In the data rows, 500 means zero.
Here are some points, one per row:
492/372/432/377/384/404/463/387/465/419/390/476/495/372/343/477/298/324/405/403/424/378/428/381/384/388/480/359/350/449/461/446/371/405/481/405/439/346/410/380/455/354/358/384/412/334/479/463/515/489/557/607/559/594/539/653/631/614/704/740/754
515/396/424/423/521/466/487/422/438/414/504/386/422/480/494/502/353/425/381/367/464/331/443/409/454/363/408/412/404/425/424/414/592/652/587/566/681/750/830/768/795/752/688/717/581/658/613/568/481/558/500/491/493/541/372/368/435/473/453/443/364
505/480/435/491/530/437/482/404/392/466/454/431/435/403/465/396/445/517/335/333/379/459/426/434/424/403/441/341/547/467/461/382/361/458/456/478/425/535/406/418/323/425/486/437/452/560/592/586/590/601/623/716/696/801/735/713/843/839/800/826/854
547/523/437/443/506/452/453/434/424/445/438/440/470/421/629/576/683/782/787/775/774/792/668/568/509/465/356/428/362/354/407/401/473/461/514/471/463/430/498/596/551/540/563/575/598/543/649/582/690/655/737/628/758/632/701/711/612/667/661/644/663
517/527/653/542/557/559/460/624/584/572/581/530/554/541/530/420/491/356/348/486/479/354/390/398/384/416/346/478/406/428/395/476/535/522/389/412/462/395/420/412/375/467/418/379/386/449/498/490/556/520/502/531/550/590/610/649/685/739/685/834/809
471/452/453/467/411/532/507/615/603/433/455/556/510/489/437/438/558/610/611/627/632/542/573/479/419/323/367/327/441/410/338/399/367/429/341/381/397/478/436/323/342/425/475/401/376/392/346/380/445/385/411/352/425/473/378/389/366/328/458/472/362
697/656/571/554/640/676/715/639/688/739/664/668/656/573/679/650/639/608/542/521/455/417/443/424/507/398/433/486/505/498/498/383/478/384/386/501/507/369/371/436/468/373/369/374/480/456/384/443/378/431/462/379/403/466/457/393/498/438/410/442/417
788/651/743/669/598/533/533/467/436/342/314/358/421/518/441/599/631/571/556/595/611/551/551/520/522/523/436/393/373/378/446/363/429/349/386/428/408/368/390/346/400/461/425/429/327/453/440/433/381/388/404/481/387/355/425/394/412/442/420/384/407
473/410/413/494/393/372/530/516/390/451/465/374/445/344/512/431/397/344/415/471/386/489/464/425/392/484/471/541/474/583/560/592/524/538/659/657/561/657/584/560/610/653/580/567/434/553/543/448/587/534/506/396/414/430/401/471/464/432/426/366/421
491/533/405/515/520/401/507/471/505/458/406/531/484/566/463/529/494/528/569/684/720/618/592/743/673/779/757/656/705/722/668/637/595/671/644/689/624/634/660/714/547/642/549/572/500/555/563/546/476/533/519/524/419/500/582/500/433/518/395/533/485
398/442/515/446/435/401/557/440/525/620/663/713/713/781/827/840/832/820/901/868/753/734/734/617/581/592/536/492/446/456/361/383/319/395/413/410/396/489/438/433/439/443/402/369/432/468/385/461/413/440/319/480/421/473/399/480/453/467/492/427/480
435/523/508/479/435/439/404/411/524/510/512/445/518/396/473/519/544/610/448/606/524/605/490/540/634/513/583/512/502/436/432/511/516/506/505/583/629/622/587/500/625/531/668/691/630/516/597/589/667/629/495/614/476/530/514/448/543/434/406/489/429
484/424/498/440/438/474/465/506/497/461/506/469/507/482/460/524/486/531/420/565/532/491/568/489/568/557/577/578/614/654/723/801/641/675/614/661/658/591/596/626/582/499/683/597/579/673/628/680/573/532/589/576/491/596/442/536/394/403/378/358/539
455/471/438/443/425/424/474/431/472/393/402/456/378/465/418/384/418/418/438/429/347/372/378/371/442/434/412/478/391/387/445/430/337/329/340/388/418/466/494/598/707/662/726/771/693/636/452/429/356/356/377/335/327/433/534/557/663/740/812/783/874
417/420/295/407/358/473/328/413/343/442/456/411/516/565/602/609/671/616/654/508/488/428/400/525/465/540/496/445/508/490/532/580/539/510/438/465/514/478/428/438/409/356/331/393/441/374/437/346/465/388/425/378/394/369/406/388/383/413/345/452/504
448/396/472/449/463/456/439/398/506/499/374/467/398/444/425/338/426/450/375/416/430/439/355/353/312/361/409/397/441/470/466/528/554/460/598/557/550/616/584/644/631/811/704/772/818/754/778/712/532/464/383/454/419/350/344/404/322/415/343/427/373
503/532/519/520/447/559/517/536/515/458/482/472/432/507/398/537/423/419/540/455/354/369/373/478/406/410/518/515/452/405/383/528/479/451/453/535/506/527/579/517/569/613/580/686/736/809/775/814/806/842/907/849/910/799/772/845/737/742/696/668/593
383/473/452/372/501/412/493/501/593/646/564/580/586/534/504/651/500/494/523/500/454/520/471/483/464/533/549/509/451/474/465/461/507/526/376/442/334/379/381/450/307/388/426/403/364/399/494/376/374/393/474/384/416/325/412/378/446/469/446/408/397
603/615/565/691/572/640/558/560/603/559/629/567/632/541/517/606/571/528/462/446/550/532/572/611/453/526/440/513/434/452/366/501/389/359/496/326/356/487/418/463/433/350/430/353/425/378/424/526/382/418/489/340/360/423/409/420/405/489/432/396/467
425/458/498/424/387/485/424/432/443/516/463/411/435/470/393/418/424/437/416/436/346/513/471/513/521/470/458/521/539/559/534/535/599/637/728/824/846/799/859/826/743/668/614/442/499/442/375/352/379/353/433/397/408/350/449/461/443/404/444/444/489
379/480/409/434/461/388/468/438/499/440/419/362/360/457/438/308/430/357/369/435/362/409/395/399/424/429/348/476/377/467/477/392/440/383/408/389/358/455/428/327/402/323/345/331/402/499/517/652/672/760/779/789/673/690/706/572/558/572/566/525/478
439/465/500/490/430/529/503/392/510/459/394/396/540/395/428/360/476/475/546/488/538/582/715/737/789/810/840/852/854/703/792/682/736/688/669/518/549/546/549/591/598/550/495/470/499/494/496/452/538/423/497/503/476/512/463/390/399/455/550/466/476
590/492/564/589/706/713/827/832/804/821/819/842/703/755/674/578/625/603/579/517/542/594/588/539/534/630/529/533/488/495/584/482/468/430/484/427/429/539/489/379/434/430/455/482/426/400/457/347/474/370/456/450/453/450/449/521/429/433/423/498/482
404/391/425/408/413/447/424/384/403/448/402/459/406/415/373/422/386/410/370/350/412/406/384/387/388/430/401/442/403/381/402/421/477/386/438/417/386/375/406/417/408/386/344/396/373/313/299/387/369/477/483/614/718/797/851/843/776/699/602/456/405
474/490/472/445/423/459/428/426/497/411/454/488/384/427/559/512/453/523/467/523/608/631/686/697/686/694/718/852/854/874/748/697/662/648/596/535/564/451/468/381/390/452/405/459/428/440/413/366/430/451/390/386/494/353/405/542/448/457/518/440/451
797/721/750/755/687/603/602/561/504/519/573/523/425/395/435/350/330/409/369/396/301/418/317/299/431/423/459/440/435/413/328/394/336/495/376/403/358/372/415/457/370/412/362/443/411/337/401/416/472/369/403/396/448/416/443/392/331/364/409/395/404
389/357/415/468/499/438/414/504/426/451/523/506/558/549/556/492/520/507/521/575/599/556/598/637/613/510/579/613/495/361/396/396/372/410/391/462/441/310/414/379/354/360/359/431/429/472/434/396/373/456/394/381/437/396/392/382/370/393/357/459/467
381/603/677/778/834/850/767/704/689/614/533/505/563/568/509/550/479/561/541/478/545/458/441/502/473/379/453/356/411/443/397/427/386/423/467/438/423/355/376/475/421/432/423/393/424/430/377/382/373/452/425/432/476/437/368/437/460/411/454/432/454
566/687/648/536/646/483/545/465/472/414/438/497/391/363/417/355/454/380/501/382/404/343/431/404/371/474/473/479/588/525/683/712/700/730/763/739/740/715/561/576/506/442/488/452/509/401/363/419/444/480/363/409/423/415/394/432/425/481/417/472/439
477/537/468/456/463/514/462/477/379/459/486/511/457/390/383/418/426/339/448/368/404/373/472/466/378/504/382/367/417/476/462/336/409/453/351/426/521/502/563/603/727/698/811/733/861/810/830/729/751/750/645/612/674/551/589/536/576/398/495/431/479
443/444/442/497/470/426/439/558/553/547/628/697/776/757/712/605/582/542/411/339/422/392/362/361/402/348/386/405/446/433/474/484/497/535/603/503/553/499/523/616/574/675/635/684/641/592/591/690/730/641/672/638/586/530/630/488/487/488/551/455/409
646/732/554/607/515/624/504/617/521/654/633/503/574/612/586/592/442/485/552/582/528/619/503/551/535/501/542/456/581/463/571/502/583/461/454/420/445/396/480/378/493/433/367/403/392/480/428/400/383/471/358/495/392/394/419/411/433/403/506/428/486
471/419/466/511/523/452/429/529/394/446/447/526/444/524/446/536/582/544/577/596/652/685/651/659/725/762/762/825/705/851/760/809/825/757/687/737/601/637/603/498/603/528/498/490/520/396/475/528/397/446/459/384/527/502/473/396/572/410/540/490/490
495/425/486/380/409/478/396/506/405/474/530/447/413/504/475/479/532/476/623/483/580/600/669/601/738/632/657/523/602/619/562/515/502/485/510/406/461/431/356/473/410/467/537/527/522/534/467/612/552/543/561/601/499/527/539/501/568/571/407/519/399
These points spread out most along one direction. Take the direction at right angles to it along which they spread out most. Go by this last direction. How far along it is each point below, from 0 to 99? 50 is the average, and the first point above lies past it. One standard deviation of the points above along it is 16.
471/419/466/511/523/452/429/529/394/446/447/526/444/524/446/536/582/544/577/596/652/685/651/659/725/762/762/825/705/851/760/809/825/757/687/737/601/637/603/498/603/528/498/490/520/396/475/528/397/446/459/384/527/502/473/396/572/410/540/490/490 -> 19
547/523/437/443/506/452/453/434/424/445/438/440/470/421/629/576/683/782/787/775/774/792/668/568/509/465/356/428/362/354/407/401/473/461/514/471/463/430/498/596/551/540/563/575/598/543/649/582/690/655/737/628/758/632/701/711/612/667/661/644/663 -> 54
439/465/500/490/430/529/503/392/510/459/394/396/540/395/428/360/476/475/546/488/538/582/715/737/789/810/840/852/854/703/792/682/736/688/669/518/549/546/549/591/598/550/495/470/499/494/496/452/538/423/497/503/476/512/463/390/399/455/550/466/476 -> 21
398/442/515/446/435/401/557/440/525/620/663/713/713/781/827/840/832/820/901/868/753/734/734/617/581/592/536/492/446/456/361/383/319/395/413/410/396/489/438/433/439/443/402/369/432/468/385/461/413/440/319/480/421/473/399/480/453/467/492/427/480 -> 62
389/357/415/468/499/438/414/504/426/451/523/506/558/549/556/492/520/507/521/575/599/556/598/637/613/510/579/613/495/361/396/396/372/410/391/462/441/310/414/379/354/360/359/431/429/472/434/396/373/456/394/381/437/396/392/382/370/393/357/459/467 -> 58
603/615/565/691/572/640/558/560/603/559/629/567/632/541/517/606/571/528/462/446/550/532/572/611/453/526/440/513/434/452/366/501/389/359/496/326/356/487/418/463/433/350/430/353/425/378/424/526/382/418/489/340/360/423/409/420/405/489/432/396/467 -> 64
484/424/498/440/438/474/465/506/497/461/506/469/507/482/460/524/486/531/420/565/532/491/568/489/568/557/577/578/614/654/723/801/641/675/614/661/658/591/596/626/582/499/683/597/579/673/628/680/573/532/589/576/491/596/442/536/394/403/378/358/539 -> 26
417/420/295/407/358/473/328/413/343/442/456/411/516/565/602/609/671/616/654/508/488/428/400/525/465/540/496/445/508/490/532/580/539/510/438/465/514/478/428/438/409/356/331/393/441/374/437/346/465/388/425/378/394/369/406/388/383/413/345/452/504 -> 52
797/721/750/755/687/603/602/561/504/519/573/523/425/395/435/350/330/409/369/396/301/418/317/299/431/423/459/440/435/413/328/394/336/495/376/403/358/372/415/457/370/412/362/443/411/337/401/416/472/369/403/396/448/416/443/392/331/364/409/395/404 -> 69
503/532/519/520/447/559/517/536/515/458/482/472/432/507/398/537/423/419/540/455/354/369/373/478/406/410/518/515/452/405/383/528/479/451/453/535/506/527/579/517/569/613/580/686/736/809/775/814/806/842/907/849/910/799/772/845/737/742/696/668/593 -> 50
448/396/472/449/463/456/439/398/506/499/374/467/398/444/425/338/426/450/375/416/430/439/355/353/312/361/409/397/441/470/466/528/554/460/598/557/550/616/584/644/631/811/704/772/818/754/778/712/532/464/383/454/419/350/344/404/322/415/343/427/373 -> 35
